In the rows, zero is written as 128.
Each path below is one point turned by a fixed rotation once a step. After each direction that follows a path, write how fast that rotation turns it, in deg/step (0 if it stays still).
Each turn is a multiple of 5 degrees from 10 to 175, or 0.
Each row of a path follows its step; steps can be skipped.
Path 1:
step 1: [134 126 124 137 126 117 126 130 123 134 142 126 131 125 136 119 115 130
 129 124 129 126 127 130 126 131 122 141 126 133 121 124 126 124 126 118
 134 127 124 136 127 121 135 124 129 137 133 126 127]
step 2: [127 129 133 140 126 130 130 124 134 127 139 131 124 131 133 120 125 144
 125 134 127 128 123 119 131 134 127 131 136 134 125 124 125 121 132 114
 132 129 117 130 129 120 129 123 127 134 134 120 131]
step 4: [131 131 130 141 127 130 138 115 128 126 132 126 125 123 127 127 133 132
 125 131 142 132 122 129 122 130 125 128 135 124 131 138 125 133 123 138
 131 113 121 133 128 124 136 125 132 124 135 133 128]
step 8: [130 130 120 141 125 120 135 129 125 131 127 127 130 125 136 127 128 130
 120 116 119 133 124 125 126 134 129 128 121 131 137 122 121 134 131 133
 124 130 129 130 116 125 140 139 133 138 135 127 134]
step 10: [133 130 129 131 130 123 121 121 125 129 126 125 135 138 131 113 122 144
 124 129 132 132 125 139 125 123 130 123 132 142 130 122 120 131 133 123
 134 128 123 129 128 134 131 127 131 133 136 123 129]
step 11: [125 127 136 137 133 124 132 117 122 125 137 125 127 138 130 117 130 133
 120 125 137 129 120 137 122 123 126 115 123 130 125 125 124 127 127 122
 131 128 133 126 129 123 135 113 127 131 131 121 126]
step 13: [130 122 123 128 132 129 137 117 127 129 137 130 115 127 134 122 134 127
 130 129 128 120 136 140 120 133 126 133 133 119 125 126 128 122 132 131
 134 129 115 136 134 127 128 124 137 123 135 125 123]
step 14: [126 124 131 136 129 119 128 122 131 128 136 131 122 128 137 125 138 125
 131 135 130 123 134 133 120 128 134 127 133 126 132 125 129 130 132 120
 120 126 117 141 133 125 128 140 128 123 140 131 119]
Directions:
[129 127 129 128 129 128 129 130 130 131 129 128 126 130 128 130 130 128
 128 127 127 130 128 129 127 126 130 128 130 125 128 129 128 125 127 128
 125 124 124 128 128 129 129 127 127 125 128 128 128]	40
[128 127 131 129 130 127 126 129 127 128 127 129 127 127 132 127 127 129
 128 129 127 127 130 129 129 127 126 127 132 130 126 128 125 129 128 125
 126 128 129 127 128 128 127 128 124 126 127 126 128]	85
[130 133 130 126 125 128 128 128 126 127 128 131 125 128 128 129 127 129
 126 125 125 126 129 127 130 129 128 131 129 126 128 128 128 127 127 128
 128 128 128 129 128 129 128 126 129 130 127 127 130]	100
Path 2:
step 0: [125 131 123 120 135 132 128 130 130 131 132 117 127 132 124 136 125 118
 133 129 130 136 123 128 132 130 126 121 130 134 122 130 132 133 123 125
 131 137 130 114 129 118 132 125 137 132 128 134 132]
step 2: [129 134 125 124 129 123 126 131 118 123 131 124 127 126 123 128 128 124
 123 122 120 124 129 132 130 128 131 124 139 128 135 132 136 137 134 126
 133 130 128 135 124 129 118 126 123 110 131 134 122]
step 3: [128 131 125 127 126 129 133 132 124 132 110 123 128 119 125 133 132 129
 129 119 133 128 138 128 126 135 123 134 125 128 128 118 133 122 126 123
 128 132 133 127 125 131 117 122 126 116 129 132 132]
step 7: [124 129 131 124 125 129 122 127 133 126 140 123 123 117 121 129 132 126
 128 122 120 136 115 121 125 130 119 130 136 128 125 121 133 128 127 135
 131 137 128 130 129 126 131 136 133 122 126 122 128]
step 8: [119 125 125 123 134 132 132 128 132 134 129 125 124 132 126 133 127 115
 125 126 129 132 125 124 113 127 125 128 129 130 124 126 134 131 124 124
 138 134 125 119 126 129 122 124 135 137 123 128 140]
step 9: [127 128 129 125 133 118 134 133 130 135 123 138 127 133 127 130 130 121
 126 126 126 128 121 132 124 123 134 127 132 127 128 133 124 138 124 127
 140 135 125 136 130 116 127 118 125 130 132 123 119]
step 10: [129 132 118 126 129 123 124 129 117 124 123 137 134 130 125 133 123 126
 128 132 124 123 122 121 127 132 137 127 134 129 130 122 131 137 135 129
 127 133 136 130 124 126 123 119 127 112 134 129 133]
step 11: [133 131 123 131 121 128 136 122 127 127 118 117 126 124 124 129 129 125
 131 126 135 128 132 123 132 135 124 122 123 123 129 127 131 127 125 130
 126 137 141 121 129 128 123 116 120 120 127 121 125]
Directions:
[125 124 132 128 127 126 129 127 129 126 129 129 129 125 129 129 129 127
 129 131 128 130 127 128 130 128 127 127 126 130 128 129 130 128 128 127
 126 129 127 129 130 130 129 130 130 129 126 128 130]	45
[130 125 130 128 126 128 129 129 128 125 130 128 128 129 127 129 129 129
 129 127 124 127 128 126 130 129 127 128 130 126 128 127 129 128 129 129
 129 125 131 126 130 130 124 127 126 127 130 127 128]	85
Path 3:
step 2: [125 133 118 129 127 136 119 126 125 131 131 128 126 125 124 140 141 127
 121 127 122 127 125 135 132 129 135 133 118 126 126 124 129 126 122 126
 117 132 127 133 119 133 127 126 130 128 130 122 128]
step 3: [125 128 122 123 122 135 126 127 120 123 135 133 126 127 128 138 124 121
 124 132 126 127 122 138 130 120 139 125 124 125 126 124 129 123 134 138
 130 133 128 115 121 126 128 125 130 127 128 131 123]
step 4: [124 129 118 126 132 136 124 129 131 131 122 127 136 125 133 132 131 127
 124 130 130 136 122 132 141 126 134 131 121 126 127 130 137 120 129 137
 133 132 126 134 121 135 125 128 137 131 125 122 124]
step 7: [128 134 114 132 130 133 135 135 119 127 125 132 124 117 127 129 133 124
 122 132 121 135 125 128 126 128 130 130 119 126 134 119 129 122 127 132
 128 130 127 130 120 129 125 127 140 130 129 131 123]
step 8: [131 135 113 127 126 134 121 131 125 129 135 134 127 122 126 137 131 135
 123 127 133 125 124 136 133 117 130 134 125 129 127 125 133 129 127 135
 118 129 125 128 131 134 121 125 127 121 131 131 123]
step 9: [122 124 114 120 134 136 128 130 124 129 126 130 127 126 125 129 132 130
 113 126 122 129 126 134 132 124 134 130 124 124 118 126 125 126 130 134
 131 133 119 121 120 123 126 123 132 133 123 130 129]
step 12: [123 122 126 130 134 140 124 133 119 126 129 137 120 119 129 127 130 131
 130 136 127 133 126 127 134 121 127 130 128 127 126 121 132 130 127 136
 126 127 120 116 123 135 133 127 136 128 123 134 126]
step 13: [128 132 114 133 137 127 126 139 129 130 128 124 127 123 133 128 131 131
 122 130 131 134 119 135 133 125 123 135 127 120 135 118 132 127 133 131
 126 134 120 128 127 124 124 135 133 125 129 132 122]
Directions:
[127 127 127 128 126 129 128 131 125 126 128 129 124 130 126 127 128 126
 130 127 124 129 128 127 126 128 128 126 128 130 129 131 126 128 129 127
 129 128 129 125 129 129 127 128 130 129 128 129 126]	160
[126 128 126 125 127 130 130 124 127 129 128 128 129 132 127 129 129 127
 127 127 129 128 127 128 128 129 128 128 126 126 125 131 128 126 128 129
 126 130 130 128 129 127 130 129 126 128 128 130 128]	55
[126 131 126 128 129 129 128 130 131 131 126 129 128 127 130 128 127 126
 130 131 129 129 126 126 127 128 127 127 126 127 129 129 126 129 130 130
 129 125 128 130 128 126 128 130 128 131 131 127 127]	120
[126 128 126 130 127 126 128 131 129 126 130 129 133 128 127 128 129 127
 129 126 128 126 126 126 127 131 126 129 127 130 131 129 129 125 127 128
 126 130 128 131 129 129 128 128 129 127 127 128 128]	120
Path 4:
step 0: [132 126 123 126 130 118 134 130 125 130 134 133 142 127 121 127 128 124
 140 125 126 134 131 132 125 129 128 133 123 130 131 113 136 133 128 127
 129 128 122 124 129 125 126 138 130 128 132 137 126]
step 1: [130 127 125 122 126 123 130 124 123 137 127 130 131 128 119 131 134 127
 132 127 124 117 128 131 119 126 123 131 127 122 132 115 133 137 125 133
 126 131 129 122 127 128 142 125 138 133 137 133 129]
step 2: [128 130 123 125 128 131 130 121 133 131 123 132 130 129 126 131 140 121
 134 121 118 124 128 124 122 124 134 133 116 133 132 127 120 134 126 134
 122 130 122 126 130 123 139 117 130 127 130 135 125]
step 8: [135 128 128 119 126 123 136 126 134 130 125 127 134 127 116 138 134 124
 131 123 124 125 124 131 133 118 120 127 127 126 128 120 124 132 127 136
 127 138 127 127 127 125 139 135 130 126 135 135 138]
step 9: [132 131 131 128 131 129 121 130 131 130 126 126 136 129 117 130 123 118
 134 127 121 129 126 125 132 122 121 133 115 130 128 123 118 136 123 137
 128 130 123 126 134 129 137 119 132 128 127 134 126]
step 10: [136 125 127 124 128 120 121 137 127 131 119 138 132 130 127 135 128 126
 129 128 124 126 125 123 129 125 132 133 124 129 136 125 127 126 122 141
 123 117 129 131 138 125 139 121 133 126 124 124 123]
step 11: [130 126 121 134 136 117 125 133 134 126 128 138 134 126 127 139 130 126
 136 129 119 122 130 128 121 133 133 130 124 128 136 128 134 124 130 128
 128 125 128 139 133 128 126 122 128 132 119 137 122]
step 13: [129 127 130 129 132 137 135 131 137 122 126 136 124 124 131 126 129 122
 136 116 127 122 130 134 121 125 127 126 126 127 133 120 133 132 135 129
 126 134 115 130 128 122 130 124 128 140 130 126 136]
Directions:
[125 128 129 125 130 129 131 126 129 130 127 128 126 130 129 128 127 127
 128 126 126 128 129 127 126 128 125 124 128 128 131 129 124 127 130 128
 127 128 128 127 126 127 129 129 128 128 129 129 129]	65
[127 132 129 130 128 129 130 129 125 130 128 130 128 129 124 127 129 128
 129 129 128 129 126 131 130 129 127 128 126 127 127 128 127 127 128 130
 129 129 130 124 130 128 128 132 128 129 128 128 130]	45
[127 128 128 130 127 128 128 128 130 127 128 129 129 128 130 126 129 128
 131 128 129 126 126 129 130 127 126 129 131 128 131 126 129 130 129 124
 128 125 129 128 128 128 126 130 130 130 128 129 128]	55
[128 127 131 127 127 126 130 126 128 126 127 127 129 130 126 129 126 131
 129 126 131 127 128 126 129 132 126 128 129 131 127 128 128 130 130 130
 129 127 128 129 130 127 127 127 128 127 129 129 129]	40
[127 128 127 129 129 128 128 128 125 126 126 129 126 130 124 128 129 130
 127 130 130 126 132 127 126 126 128 129 129 128 130 126 129 127 128 129
 127 128 131 132 126 128 129 130 128 128 128 129 129]	110
Path 5:
step 1: [124 124 127 121 131 134 143 126 136 122 138 123 124 129 127 137 126 129
 128 123 124 123 131 137 138 119 115 125 129 129 129 117 134 126 125 126
 125 124 136 128 129 126 125 131 119 127 129 122 125]
step 2: [127 121 124 132 135 135 140 129 124 132 143 129 133 129 130 134 130 129
 131 113 121 120 125 132 132 129 121 124 125 134 134 122 127 128 125 130
 128 125 139 133 124 122 122 126 121 124 125 127 128]
step 7: [133 125 128 137 128 131 142 120 128 134 126 129 131 132 123 130 126 130
 131 119 127 132 133 125 127 121 135 132 124 131 135 133 140 133 120 129
 121 125 128 117 127 131 142 132 118 129 122 129 124]
step 8: [130 121 136 139 127 124 133 118 125 130 133 123 132 134 136 132 121 133
 128 122 133 134 133 126 121 118 132 127 123 128 134 130 138 124 128 127
 123 126 131 121 123 123 130 139 117 128 128 118 128]
step 9: [125 125 138 129 127 123 136 119 126 118 135 119 120 129 133 132 129 125
 121 122 131 133 137 133 116 123 131 123 119 123 135 127 127 125 126 130
 128 127 136 127 127 123 127 140 122 122 121 128 126]
step 10: [127 125 130 130 132 135 140 121 133 118 133 133 124 128 120 132 128 123
 122 130 127 125 138 135 122 120 133 124 123 124 129 123 125 128 122 126
 124 118 135 125 124 126 119 132 117 121 123 130 120]
step 12: [134 112 123 127 131 127 134 128 128 134 139 131 129 126 128 134 133 122
 128 122 127 129 137 128 120 130 127 129 131 119 129 129 125 114 136 131
 123 131 132 116 132 129 127 131 127 118 126 134 126]
step 13: [132 115 119 125 129 128 133 126 138 135 139 118 131 115 124 127 133 119
 127 133 136 128 134 126 130 124 128 119 132 123 135 128 129 123 128 127
 123 129 131 119 127 128 130 136 129 124 124 131 124]
Directions:
[129 131 130 129 129 126 128 127 128 128 128 127 128 125 128 129 125 128
 131 129 128 127 126 130 128 127 128 128 127 129 126 128 129 129 127 131
 126 131 128 129 127 130 130 130 126 125 130 127 128]	45
[124 127 127 128 128 129 128 130 129 129 128 127 128 127 125 128 127 127
 129 127 129 127 127 124 126 126 128 129 126 128 127 128 129 128 124 125
 126 126 127 129 128 128 128 127 129 125 131 126 130]	120
Path 6:
step 0: [126 130 125 129 123 131 116 122 127 130 119 133 133 120 127 126 133 122
 134 120 124 135 125 126 138 125 135 119 131 132 127 127 127 129 129 119
 120 132 126 121 132 131 130 121 123 127 126 136 144]
step 1: [122 126 137 129 125 128 130 123 123 136 119 124 134 133 130 124 132 134
 126 124 132 128 136 124 138 126 120 116 136 122 128 122 132 117 137 123
 126 130 130 132 127 133 124 125 126 125 129 116 135]
step 4: [125 122 134 131 125 127 118 114 131 130 123 131 127 127 133 128 125 123
 132 134 133 134 133 122 122 134 129 110 129 127 124 135 127 122 133 121
 115 128 125 131 125 132 128 122 132 129 125 126 136]
step 6: [137 124 133 137 123 120 132 117 128 136 130 126 132 133 132 125 127 133
 130 131 120 127 129 118 131 131 131 121 127 134 126 134 129 126 131 121
 123 136 141 133 124 135 130 124 122 122 123 121 123]
step 8: [140 128 123 132 121 122 126 120 122 128 118 132 126 122 126 125 131 123
 143 129 136 134 126 120 119 130 128 118 127 126 126 132 132 126 124 119
 127 137 132 128 130 125 138 128 123 127 133 124 133]
step 11: [135 130 123 128 125 131 127 120 122 130 130 128 123 117 124 120 133 132
 131 123 134 128 120 119 127 134 120 124 130 130 142 126 127 122 136 122
 125 130 143 123 126 118 129 124 122 125 122 129 121]
step 13: [136 132 136 125 126 129 125 135 119 127 116 131 127 119 133 135 126 124
 135 120 131 138 125 123 136 129 122 125 141 128 129 121 136 125 137 123
 125 132 134 130 129 122 124 126 126 126 126 124 128]
step 14: [133 127 132 133 121 134 125 118 133 129 139 130 136 120 130 129 129 135
 122 119 128 130 125 129 137 119 121 123 129 129 132 129 140 124 131 125
 119 129 135 133 133 128 132 119 115 126 127 128 127]
Directions:
[126 129 130 127 130 127 130 130 127 130 126 128 128 128 128 127 128 128
 127 128 130 126 129 128 130 130 126 128 128 127 129 124 126 127 129 127
 129 127 128 127 130 123 127 130 128 128 126 128 126]	175
Path 7:
step 0: [134 140 125 138 126 135 122 124 132 124 131 126 129 118 132 127 122 137
 119 125 119 123 135 133 126 123 131 133 131 123 125 126 132 130 127 126
 130 123 130 128 125 128 127 123 127 127 120 129 134]
step 1: [121 133 129 128 130 131 126 121 121 127 126 130 128 126 132 132 126 138
 130 133 124 135 134 129 130 124 122 125 131 126 127 132 137 127 129 137
 117 117 126 134 122 126 116 127 120 126 123 130 123]
step 3: [129 141 129 130 132 123 122 130 134 127 129 122 121 120 125 127 117 138
 123 132 125 133 127 128 130 126 131 124 125 135 131 120 140 130 130 135
 122 121 129 130 127 128 126 129 125 120 124 128 130]
step 6: [132 133 129 142 122 127 127 131 130 124 128 127 122 125 128 126 125 132
 129 131 126 138 131 133 137 121 133 122 122 124 127 128 127 120 124 131
 123 119 129 120 126 130 137 128 125 116 122 127 131]
step 9: [133 131 121 132 128 135 126 134 135 124 135 127 122 122 134 132 130 134
 120 127 114 129 136 133 128 124 130 123 120 126 125 130 139 125 128 130
 124 130 132 125 125 128 135 120 126 126 123 120 126]
step 12: [130 124 124 125 133 126 124 129 133 126 131 119 127 125 134 129 124 134
 120 121 126 138 130 130 132 122 135 120 127 137 129 128 137 131 126 132
 127 124 139 129 121 129 129 131 120 116 129 125 134]
step 13: [128 131 130 125 121 122 139 126 119 130 137 126 125 123 132 130 122 135
 125 122 132 135 126 124 130 124 124 131 119 126 127 130 127 126 119 132
 124 116 130 130 136 124 128 126 128 116 121 127 131]
step 14: [138 125 127 126 121 125 128 130 133 123 128 130 130 129 122 125 121 128
 121 126 127 132 138 126 124 123 119 123 132 136 125 131 130 132 116 127
 119 121 135 128 132 133 125 127 120 124 130 119 128]
Directions:
[127 128 129 129 127 125 128 130 128 129 128 125 128 127 125 131 126 128
 127 126 128 130 129 128 128 131 129 128 126 128 131 128 127 128 125 129
 127 129 129 130 130 129 127 132 127 128 131 129 129]	40
[129 129 128 129 128 125 125 126 129 129 129 127 128 125 126 129 127 128
 132 130 127 127 127 127 129 128 128 129 132 129 129 128 128 127 128 129
 125 125 125 128 127 129 130 127 130 129 130 127 128]	25
[126 128 131 129 129 130 128 128 129 127 130 127 129 125 129 129 124 130
 129 128 126 128 125 128 126 127 128 130 126 127 127 127 130 126 128 128
 131 127 128 124 130 127 129 129 128 127 128 129 128]	115
[128 127 128 128 125 128 128 127 125 129 128 129 126 129 127 129 129 126
 130 127 130 130 129 127 129 129 129 129 127 123 129 129 129 126 128 132
 127 129 127 125 130 128 130 127 129 127 124 128 126]	155
